Each row is where one point has got to under a steady rotation. How many ticks took it there?
The counts run from 0 to 220.
[ 10   1 -24  44  -3 -49 -24  31  39  -5   9  18  20 -12  35  -5   1  -5
  57 -46 -52 -52  -9 -13 -37  12   4  -2  56  -1 -10  -6  11  19 -16 -12
  46  21   9  12 -28  46   4  -7 -29  40   0  20  41 -27  59 -45  -9   4
  35  -3] | 50
[ 21 -19 -35  12  21 -14  -1  35  25  40  29   3  38 -18  25 -20 -30 -31
  20 -60 -29 -24  33  17  31  32  11 -34  11 -14   7 -63 -20  -3   0 -36
  61  20   8 -30 -35  41  36  13 -10   8 -18  13  32 -30  48 -42   5   9
  16 -11] | 26
[ 20  -3 -11  36  36 -38 -13  46  25  19  36 -18  -7 -37  70   3  -4 -30
  -5 -28  10 -69   8  32  16 -16 -18   4  26   1   3   7  19 -29  15  -1
  43  -7  -2 -39 -26   5  -6 -32  16  -3 -45 -23  16  26  20 -52 -20   5
  63 -22] | 39
[ -2 -35 -38 -23  24 -35 -32  40   2  11  40 -38  40  -4  28 -23   6  -8
  42 -55 -25 -32  15   3  40   4 -18 -21 -14 -13   2 -32   8 -23 -14 -34
  34  16 -17 -35  -6  44  41   5   6  24 -58   9  41   1  22 -38  14   4
  40 -21] | 194
[ 31  17 -29  56  32 -49   6  42  -2 -23  27 -28 -33  -9  40  21  21   6
  11 -30 -27 -51 -13 -21  -5 -29 -38  11  38 -20  -7  29  43  -9  -7  15
  53 -21  -2 -20 -29  37  -6 -21  -5  -2 -39 -25  16  19  41 -48 -33  22
  46 -18] | 206
[ 18  -6 -30  35  24 -63 -45  50   6  20  49 -23   3  -1  12 -12  -4  -7
  44 -38 -40 -45  -3   7   8  34  -7  15   6  23   9 -14  20 -21  -5 -27
  47 -25  -6 -26   1  31   8  -6  24  36 -37  -5  29  44  -8 -35  -1  34
  54 -14] | 36
[ 16   3 -22  23  31  -8  21  63  11 -12  28 -29  -2 -32  58   7   1 -36
   0 -23  -6 -27  16  17  29 -17 -39 -38  19 -27  -9  -8  33  -3   9  -5
  39  -8   1 -49 -16  24  38  -9 -18 -36 -56 -20   3 -17  58 -46 -34  26
   2 -23] | 198
[ 16  11 -34  27   0 -36   6  41  13  27  37 -14  15   9  -6   4   8   8
  55 -33 -64  -8   2  -9   5  59  -2 -26   6   4  12 -25  24  18 -30 -10
  61  16  -6 -24 -24  54  39  27   7  18 -12   3  25 -56  53 -41 -38  16
   5  -5] | 219
[ 30  -8 -12  -2  31 -27 -24  38   2  10   7 -40   9  -7  48 -11 -10  -1
  34 -49  -2 -76 -16  -3   5 -30 -18  12  39  13  -7  -7   4 -35  -2  -1
   7   7   0 -30 -13  45  16 -20   2  -8 -55   3  50   0  40 -39   3 -26
  79  17] | 73
[ 25   3 -15  32  33 -64 -42  54  11  24  59 -33  -4 -13  33  -1  10 -12
  31 -28 -16 -50  -5  24  12  29 -17   9   8  21  11  -3  27 -36   3 -20
  43 -24 -10 -39   6  20   4 -18  28  18 -51 -26  21  48  -7 -42 -15  27
  53 -19] | 37
[ 17  -8 -10  15  21 -11  34  31  26  23  27  -6   8 -21  61  13   8 -14
  -3 -36 -14 -45  12  10  20 -27 -20 -26  23 -14   6   2  15   6  -9  12
  49  34 -12 -32 -53  16   9  -3   2 -24 -33 -22  22 -60  73 -48 -48 -10
  32  -7] | 215
[ 40  43 -10  53  13 -31 -14  26  24  32  17  15 -12 -16  53  13  16 -12
  20 -30 -13 -44  22  16 -19  23  -2 -18  47 -23  -6  25  34   2  -5  34
  55  21  12 -27 -40  23  23  -3  -5  -9 -12 -31  19 -21  52 -52 -48  -7
  31  -8] | 47
[ 24   0 -10  35  37 -51 -26  48  13  21  47 -24 -13 -21  53   6  10 -21
  16 -22  -1 -67   4  32  14   8 -18   6  17  13   6  13  32 -37   4 -12
  41 -24  -6 -48 -10   8  -8 -21  28   5 -58 -33  19  41   0 -47 -28  14
  57 -21] | 38
[ 19  29 -30  13   9 -38 -31  66  39 -30   7 -32   7 -10  29 -23 -14 -21
  45 -19 -56 -43 -16 -19 -10  14 -19  -2  47   6 -15  -6  31  20 -28 -13
  35  -4  -9  -7   0  57  47 -11 -18  23 -30  21  24 -11  31 -28  13  35
  29 -17] | 67
[ 18  -6 -35  35  23 -53  -7  31  19 -12  23 -26   6 -25  31  30  51  -4
  42 -36 -31 -27  -9 -16  17 -13 -26 -24  34 -34 -14  25  52 -13 -19 -29
  31  -2   6 -13   4  57  -8 -30  11  39 -42 -14  15  17  30 -50 -48  48
 -14 -29] | 189
[ 19 -23 -28 -14  32 -28 -24  37  26  37  14 -25  32 -39  55  -3   9 -28
  39 -51  -3 -57   2  20   7 -33  -8  -9  40  -1 -14 -11   0 -15  11 -29
  17  38   4 -11 -35  19  -7 -34   1  18 -47  19  36 -36  43 -54 -12  -9
  42  -3] | 57
[  8   0 -21  15   3   9  27  35  22  34  18 -16  -3 -40  30  35   1 -24
  24 -10   6 -40  -9   2  35  17 -14 -28  20  13  -8   2  29  -1 -29 -13
  20  -6 -14 -42 -17  65  31   4  22 -11 -28 -41   3  11  81 -63 -62   5
  40   7] | 78
[ -7 -22  -7  19   9 -10 -22  30   9  22   3  -4  23 -26  63 -16   8  -9
  14 -61   3 -76  -2   4  20 -12  -5 -10  27  -5   5 -18  -4 -25 -24   0
  28  16  -4 -37 -21  61  33  -4   8  -1 -32 -18  40  39  51 -22  -7 -41
  67   3] | 176
[ 28  42  -8  49   2 -29 -22  32  21  39  32   8 -13 -14  37  13  14 -19
  25 -16 -13 -35  24  29  -3  58   1 -26  26 -13  -3  23  46  -1 -21  28
  50   9   1 -42 -21  31  33   5   9  -6 -20 -42  15  -9  50 -58 -47   1
  34  -7] | 46
[ 32  27 -27  51  27 -58  -9  40  -3 -22  35 -30 -31   9  24  17  19  14
  19 -22 -34 -44  -5 -19  -3   7 -39   1  32 -19   0  28  53 -11 -14  20
  49 -22  -7 -36 -10  44  14  -9   7  -5 -40 -30  13  17  29 -48 -36  32
  33 -18] | 205
[ 53   8 -13  28  19 -20  15  19  16  27  13  -5   3  14  25 -11 -51   3
  19 -55 -34 -44  14  -5  19  38   6 -17  28 -12  22 -46 -14 -15 -29   5
  55   6   0 -39 -25  63  44  26   4 -14 -19  -6  43 -21  52 -41   8 -18
  50  16] | 10
[ 28 -22 -20  -3  35 -27  36  54  19   2  27 -52  12 -26  32  28   9 -20
  26 -20 -12 -12 -11   6  46  -5 -33 -36  19  -5   0  -5  36 -16  -5 -42
  21  -8   4 -30  10  46   7 -19  22   6 -66  -9   7 -25  32 -57 -46  48
  -9  -5] | 93
[ 38  -6 -48  15  31 -25   3  53  23  31  30 -19  10 -13   3   3 -51 -34
  33 -40 -45 -24   3   8  15  26  -3  -6  26  16  13 -53 -16   9  20 -52
  51 -15  -2 -16 -30  29   8  -2 -17   7 -25  25  22 -40  47 -53  -3  32
  36   2] | 130
[ 31 -30   5  22  30 -61   4  21  36  30  49 -14  15 -22  47   7  32  -7
  22 -41 -29 -38   5  17  33   9 -19 -27  -1 -11  22   7  31 -30 -21 -28
  49  18   2 -31  -1  23 -12 -13  50  36 -43 -23  24  -5  -9 -41 -30  25
  10 -21] | 21
[ 10  -2 -34  18   2 -27  18  41  25  24  25  -5  21   1   8  -2 -12   4
  46 -44 -68 -14   4 -14   7  37  -2 -21  11   3   9 -31  10  25 -29 -13
  56  17 -15 -19 -37  51  36  27  -4  12  -7  10  30 -66  71 -43 -21   4
  19  -3] | 218
[ -7 -12 -21  47   0 -56 -34  49   1  34  28 -10  12 -20  19   3  45   5
  71 -48 -33 -36 -21  17 -18  42 -10  -5  16  26  -5   4  43 -17  -6 -23
  31   4  11 -11  -6  45  -2 -17  24  39 -38 -11  28  13  21 -41 -56   9
  19  -3] | 53
[ 15  -6  15  28   3 -19  31  47  38  -3  25   2   7 -35  58  23  16 -28
  31 -23 -15 -30   1  18  15  24 -16 -50  38 -13  -2   6  44 -13 -25 -10
  33  -1  18 -50  24  49  20   6   2  -9 -42 -37  11 -24  74 -58 -50  14
   6   8] | 181
[ 11  -8  -3  11   0 -11  30  49  32   9  30 -23   3 -42  27  35  -5 -23
  32  -2   0 -40 -20   5  36  21 -19 -20  24  25  -1   3  31  -6 -33 -27
  17 -14 -15 -40  12  55  22  -3  31   4 -34 -42   3   3  78 -57 -44  22
  44  14] | 77
[ 20   0  -7  46  18  10  40  50  10  24   8  -2  -5 -30  57  -3 -30 -27
 -10 -48  -9 -52   2   7  29   0  -5 -19  19  -1  18 -47 -12  -2 -14  -5
  52  -5  -3 -54 -35  56  38   9   5 -40 -26 -24  19   5  56 -37 -24  -8
  31   6] | 8
[ 61  29   2  60  19 -58  28  24  40  -2  27  -7 -23  10  31  29  -5   5
  25 -20 -46 -32   0  -9   0  40 -10 -16  44 -16  23  10  37  -8 -34  -1
  55  -9   8 -36   3  50   5   5  21  12 -21 -28  21 -18  24 -54 -35  31
   8  -4] | 13
[ 13 -29 -31  22  22  -8   9  38  28  39  21   6  33 -33  46  -8 -17 -39
   9 -63 -15 -34  19  17  37   3  10 -28  15 -24  13 -50 -20  -1  11 -35
  55  16   5 -30 -51  31  25  -6 -16   5 -20   7  23 -29  46 -40 -14   6
  10 -16] | 25
[ 37  27 -21  46   2 -27   0  35  24  64  23  -1  -6 -24  10  32  10 -11
  43 -24 -20 -27  -5  16  -1  65  12 -16  36  21   1  -2  29  -5 -13 -15
  33  -1  16 -21 -17  49   7   0  28  15 -14 -29  12  -7  57 -62 -62  15
  10  15] | 149
[ 32   9  15  40  18 -22  -5  48  14  33  15  -5  -7 -23  70  -7  14 -16
   8 -47 -10 -73  -1  32 -13   4 -12  -4  25   7  18  -1  13 -24   1  24
  43  13  11 -46 -37  18  10 -12  19 -27 -45 -25  33  -9  21 -31 -34 -30
  50   8] | 143
[ 17 -33 -33  11  25 -30  -9  29 -23  24  -2 -30  29  -2  36 -16  25  17
  51 -88 -23 -48 -11 -13   6 -16 -14 -15  21 -18   3 -32   0 -35 -12 -11
  30  28  21 -19 -25  74  26 -10   0   5 -56  22  55  -9  30 -22 -15 -32
  11   9] | 89
[  7 -22 -11  27  25 -40  -4  46  -7  -9  30 -32  10  16  29 -27 -14  16
  35 -68 -47 -55 -12 -15  10   6 -23   9   8  -1  25 -38  -9 -22 -27  -3
  49 -10 -14 -40 -16  57  33  15   5   8 -40  -1  49  15  21 -17  23 -13
  55   0] | 106
